One turn moves every row onto another: examples first, then more rows asked:
Z_230: -.11; .04; -.04; -.02; -.32; -.09; -.14; -.15; .24; -.04; .02; -.16; .04; -.02; -.05; -.02
Z_597: -.09; .02; .06; .14; .16; .33; .10; .11; .09; -.12; -.13; .12; -.12; .01; -.10; .07
Z_910: .07; .01; -.23; -.14; -.13; -.14; .02; .00; -.15; -.13; -.04; -.08; -.03; -.03; .11; .13
Z_385: .03; -.11; .12; .12; .24; .09; -.11; .10; .06; -.32; -.02; .08; -.14; .05; -.04; -.14
Z_902: .16; .08; .23; .07; -.20; .16; -.17; .01; -.02; .06; .11; .05; .04; -.09; -.17; .03
Z_296: -.11; .11; .00; .07; -.04; .09; -.31; -.13; .27; -.06; -.03; .13; .02; -.04; .00; -.20
Z_401: .03; -.14; -.04; .02; -.07; -.22; .04; .02; -.10; -.14; .03; -.30; .04; -.01; -.08; .06
Z_663: -.15; .01; .04; .02; -.11; -.08; .08; -.04; .34; .20; .11; -.01; .05; -.06; .02; -.01
Z_315: .00; .02; -.31; -.11; -.16; -.07; .09; .12; .11; .15; -.06; .00; .02; .02; -.06; .10
Z_666: -.07; .05; .09; .08; .00; .03; -.25; .06; .01; .11; .19; .00; -.03; -.20; -.21; .13
Z_810: .07; -.14; .03; .15; .26; .11; .01; -.11; .02; -.29; .01; .02; -.10; .02; .14; -.07
Z_110: -.08; -.09; -.15; -.12; -.12; -.16; .05; .24; .02; .13; -.03; -.09; -.05; .02; -.08; .14
Z_263: .10; -.10; .04; -.16; .19; -.10; -.07; -.05; -.16; -.25; .11; .09; .00; .08; .00; -.05
Z_621: -.03; -.12; -.11; .07; -.09; .28; .09; .31; .10; .02; -.01; .14; -.09; -.06; .08; .04
Z_388: .07; -.09; .09; -.03; .08; .05; -.04; -.19; -.19; -.26; .08; -.14; .10; .10; -.04; -.01
Z_906: .06; .00; .00; .13; .06; .36; -.05; .18; .23; -.12; .03; .16; -.01; .07; -.02; -.16
Z_629: -.03; -.04; -.22; .04; -.15; -.02; .24; .18; .01; .02; -.14; -.02; .02; -.12; .13; .03
Z_419: .00; -.01; .04; .18; .13; .27; -.05; .20; .10; -.02; -.19; .19; -.01; .00; -.02; -.18
Z_169: .12; -.06; -.06; .05; .15; -.07; -.03; -.18; -.04; -.26; .19; -.18; .10; .00; -.04; -.03
Z_857: -.20; .08; .10; -.03; -.25; .04; -.17; -.08; .14; -.18; -.09; -.12; .02; .12; -.07; -.14
Z_319: .12; -.11; -.24; -.04; -.09; -.25; -.04; .04; .01; -.07; .13; -.18; .04; -.04; -.09; .06
Z_929: -.22; -.07; .21; .03; .06; -.10; .14; -.05; .16; .09; .16; -.06; .11; .00; .00; -.10
Z_198: .10; .00; -.10; -.05; -.03; -.16; .07; -.04; -.26; -.15; -.05; -.07; .10; -.11; -.08; .07
Z_619: .13; .02; .10; .04; -.21; .02; -.18; -.19; .06; -.01; .24; -.05; .12; -.14; -.08; .03
Z_531: -.08; -.06; -.06; .06; .10; .39; -.04; .03; .09; -.19; -.06; .15; -.15; .07; .09; .03
Z_854: .05; -.02; .02; .00; .19; .25; -.10; -.10; .08; -.29; .17; .04; .05; .16; .01; -.13
Z_698: .01; .10; -.17; .12; -.05; .22; .14; .19; .22; .13; -.15; .12; .02; -.03; -.05; -.02
Z_52: -.13; -.12; -.06; -.09; -.12; .20; .19; .24; .08; .06; -.08; .14; -.06; .08; -.07; .08
Z_868: -.05; .15; .05; .10; -.05; .13; -.20; .04; .27; .16; .12; .11; -.02; -.17; -.08; .06
Z_322: -.20; .02; -.08; -.01; -.09; -.07; -.30; -.11; .13; -.02; -.19; .06; -.03; .02; -.12; -.14
Z_715: .03; -.05; .13; .05; .01; -.01; -.08; -.25; .17; .02; .16; .11; .18; -.05; .07; -.22
Z_539: .09; -.13; .15; .00; .14; .25; -.14; .02; -.04; -.21; .06; .14; .04; .15; .01; -.20
Z_421: .00; -.15; -.15; .00; -.26; -.10; .13; .24; -.05; -.06; -.13; -.05; .03; -.08; -.09; -.01
Z_707: -.13; .09; -.13; .01; .03; .13; .06; .21; .08; .18; -.22; .11; -.05; -.01; -.06; .08
Z_905: .02; -.09; .15; .04; .01; -.08; .08; -.13; .11; .21; -.02; .17; .13; .00; -.01; -.20
Z_768: .23; -.14; -.03; -.02; .08; -.12; -.08; .00; -.12; -.23; .16; -.04; -.09; -.03; .11; .04

Z_910 moves to Z_629
Z_715 moves to Z_619
And these:
Z_707 moves to Z_419
Z_597 moves to Z_385
Z_666 moves to Z_322
Z_315 moves to Z_698

One turn moves every row onto another: examples first, then more rows asked:
Z_525: -.01; .06; -.30; -.12; .09; .26; .11; .22; -.09; .09; -.23; -.09; .38; .16; .06; -.10; -.04; -.25; .01; .08; -.06; .12; .13; .03; -.14; -.01
Z_250: .20; .22; -.08; .02; -.01; .17; .18; -.26; .12; .05; .01; -.02; .00; -.01; .22; -.05; -.08; -.01; -.10; -.22; .13; -.13; -.29; .06; .08; .14
Z_431: -.03; .11; -.37; -.13; .26; .11; .22; .18; .13; .03; -.13; .12; .34; .23; .11; .04; -.09; .07; -.08; .01; .26; .14; .06; .04; .20; .21
Z_606: -.01; -.01; .06; -.10; -.05; .19; .23; -.21; -.05; .19; -.05; -.02; -.01; .05; .07; -.03; -.29; .02; .08; -.17; .01; -.26; -.01; .06; .22; .11
Z_289: .00; -.01; -.36; -.12; .24; -.03; .13; -.10; -.05; .28; .14; .15; .11; .26; .11; .01; .04; -.08; .13; .16; .07; .37; .03; .04; -.04; .21
Z_926: -.09; .22; -.27; -.10; -.04; .30; .01; .06; .01; .08; -.07; .13; .31; .26; .03; .01; -.12; -.22; -.03; .15; -.06; .16; .20; -.06; -.07; -.12
Z_264: -.07; .06; .11; -.10; -.01; .09; .26; -.19; -.02; .19; .00; .03; .04; -.01; .15; -.09; -.25; -.05; .04; -.22; -.01; -.25; -.07; .05; .23; .20
Z_790: .05; -.04; -.31; -.16; .32; .11; .15; .19; -.09; .26; .02; .00; .19; .21; .07; -.06; .10; -.20; .11; .15; -.02; .26; .05; .00; .00; .28
Z_581: -.05; .05; -.39; -.02; .16; .01; .02; -.01; .03; -.07; -.06; .22; .28; .35; .16; .03; -.03; -.14; .05; .02; .06; .21; .24; .15; .17; .08
Z_77: .04; .12; -.31; -.12; .09; .18; .01; .06; .15; .02; .00; .27; .23; .39; .14; .03; .02; -.17; .04; .07; .00; .25; .19; -.08; .16; .15
Z_274: .15; .17; -.07; -.05; .00; .11; .24; -.18; .19; .17; .03; -.01; .12; -.09; .23; -.02; -.07; .03; -.10; -.34; .09; -.08; -.25; .04; .01; .20
Z_559: -.18; .26; -.21; -.22; .06; .16; .22; .14; -.04; -.06; -.21; -.06; .44; .15; .04; -.04; -.16; .01; .02; .05; .04; -.07; .14; .08; .02; -.05
Z_623: -.07; .23; -.05; -.25; -.06; -.11; .03; -.05; -.02; .05; -.06; -.04; .21; .27; .25; -.08; .21; .04; .23; .09; -.06; .22; -.01; .00; -.17; .07
Z_37: -.08; .15; -.17; -.24; -.02; -.03; .10; -.13; -.15; .12; .00; .07; .25; .21; .09; -.18; .11; -.07; .32; .15; -.09; .23; .06; .06; -.24; .03
Z_415: -.23; .13; -.17; -.08; .00; .08; .11; .08; -.03; .13; -.17; -.08; .25; .21; .14; .06; -.26; -.18; -.03; .15; -.01; .19; -.01; .02; -.11; -.21
Z_287: -.07; .07; .06; -.08; -.03; .10; .20; -.18; -.03; .15; .01; .09; -.01; .01; .19; -.08; -.26; -.11; .05; -.16; .02; -.27; -.22; .04; .23; .08
Z_515: .11; .10; -.14; -.06; .02; .14; .13; -.17; .21; .06; .09; -.01; .10; -.09; .23; .00; -.07; .06; -.08; -.28; .12; -.14; -.31; .06; .06; .04
Z_465: -.16; .10; -.27; -.04; -.05; .13; .26; .23; -.16; .12; -.11; .12; .18; .20; .09; .03; -.03; -.32; .00; .03; .09; .09; .10; .11; -.12; -.17
Z_745: -.02; .11; -.25; -.19; .15; .15; .07; .00; -.01; .32; .20; .15; .12; .29; .05; .03; .07; -.13; .12; .22; -.06; .29; .09; -.12; -.03; .19
Z_836: .01; -.05; .06; -.10; -.07; .13; .15; -.27; .00; .23; -.03; .01; -.03; .05; .24; -.06; -.17; -.01; .00; -.14; .08; -.28; -.10; -.01; .22; .16
Z_160: -.06; -.02; -.17; -.07; .23; -.01; .14; -.05; -.04; .31; .03; -.04; .01; .32; .12; .08; -.06; -.05; .02; .27; .10; .34; .00; -.05; .03; .18
Z_650: .01; .15; -.16; -.22; .09; .11; .08; .16; -.18; .14; -.09; .00; .28; .17; .07; -.19; .24; -.14; .23; .09; -.11; .15; .05; .02; -.19; .17
Z_917: -.07; .20; -.14; -.34; .04; .07; .30; .08; -.04; .19; -.11; -.06; .37; .08; .06; -.16; .04; .12; .19; .13; .08; .13; -.13; -.06; -.25; .09
Z_446: .18; .14; -.07; -.02; .02; .19; .17; -.25; .12; .04; .07; -.03; .03; -.07; .18; -.07; -.05; .10; -.04; -.20; .15; -.11; -.32; .06; .00; .11
Z_132: -.06; .24; -.22; .00; .13; -.05; .02; .07; .07; -.17; -.12; .16; .20; .38; .22; .04; .04; -.06; .02; .00; .08; .23; .08; .10; .19; .11
Z_876: -.12; .12; -.34; -.07; -.02; .14; .08; -.03; -.05; .05; -.17; .06; .38; .20; .09; -.06; -.15; -.16; .02; .09; .01; .21; .12; .10; -.20; -.19
Z_680: -.06; .11; -.20; -.30; .30; .00; .28; .04; -.05; .22; .10; -.01; .20; .22; .05; -.02; .09; .14; .18; .17; .08; .09; .05; .00; .13; .36
Z_971: .02; .07; -.34; -.07; .21; .13; .01; .26; -.03; .01; -.14; .12; .32; .26; .12; -.04; .12; -.19; .01; -.02; .01; .12; .19; .09; .12; .20
Z_782: .01; -.06; -.25; -.08; .07; .07; .26; .09; -.17; .35; .03; .08; -.01; .28; .10; .02; .18; -.15; .06; .13; .18; .19; .13; .04; -.08; .17
Z_249: .06; .10; -.20; -.26; -.10; .00; .30; .06; -.04; .06; -.01; -.08; .18; .24; .23; -.05; .24; -.21; .27; .02; -.07; .13; .10; .08; -.20; -.02
Z_329: -.05; -.08; .07; -.11; -.06; .17; .14; -.23; .00; .13; .00; -.01; .03; .01; .18; -.09; -.18; .05; .06; -.14; .06; -.30; -.08; .03; .20; .07
Z_589: -.07; -.04; .06; -.09; .05; .12; .19; -.18; -.01; .11; .07; .08; -.02; .00; .14; -.09; -.22; -.01; .09; -.14; .06; -.25; -.19; .05; .26; .11
Z_938: .21; .24; -.09; -.04; -.04; .15; .21; -.16; .15; .08; -.01; .06; .04; -.05; .14; -.04; -.05; .08; .01; -.33; .12; -.04; -.31; .07; -.01; .15
Z_729: .13; .11; -.33; -.04; .10; .08; .31; .10; .01; -.13; -.06; .08; .11; .37; .17; .01; .12; -.26; .09; -.01; .09; .19; .18; .15; .12; .12
Z_510: .17; .22; -.06; .00; -.01; .14; .25; -.19; .17; .12; -.01; .00; .10; -.06; .20; -.06; -.10; .02; -.12; -.32; .11; -.08; -.26; .06; -.01; .19
Z_243: -.06; -.01; .04; -.14; .01; .14; .26; -.16; -.02; .23; .04; .03; -.03; .02; .09; .00; -.29; -.02; .14; -.19; -.03; -.24; -.08; .06; .25; .13
Z_36: .19; .17; -.14; -.06; -.04; .14; .17; -.15; .23; .13; -.01; .05; .08; -.04; .21; .04; -.02; .10; -.03; -.36; .12; -.07; -.25; .07; .01; .13
Z_794: -.01; .23; -.14; -.28; -.08; .17; .07; .00; .00; .10; .00; .15; .27; .27; .10; -.14; .09; -.16; .25; .16; -.15; .24; .04; -.12; -.19; .03
Z_897: .12; .16; -.10; -.10; -.05; .09; .16; -.22; .18; .16; .09; -.03; .07; -.07; .30; .02; -.04; -.02; -.05; -.27; .06; -.15; -.30; .05; .04; .08
Z_403: -.04; .01; .10; -.10; -.02; .12; .24; -.21; -.02; .20; -.02; .00; .03; .02; .15; -.09; -.24; -.03; .01; -.21; .01; -.26; -.02; .05; .23; .21

Z_446 moves to Z_589
Z_926 moves to Z_794
And these:
Z_289 moves to Z_581
Z_917 moves to Z_680
Z_132 moves to Z_415
Z_938 moves to Z_243
Z_264 moves to Z_274
Z_729 moves to Z_465
Z_897 moves to Z_836
Z_790 moves to Z_971

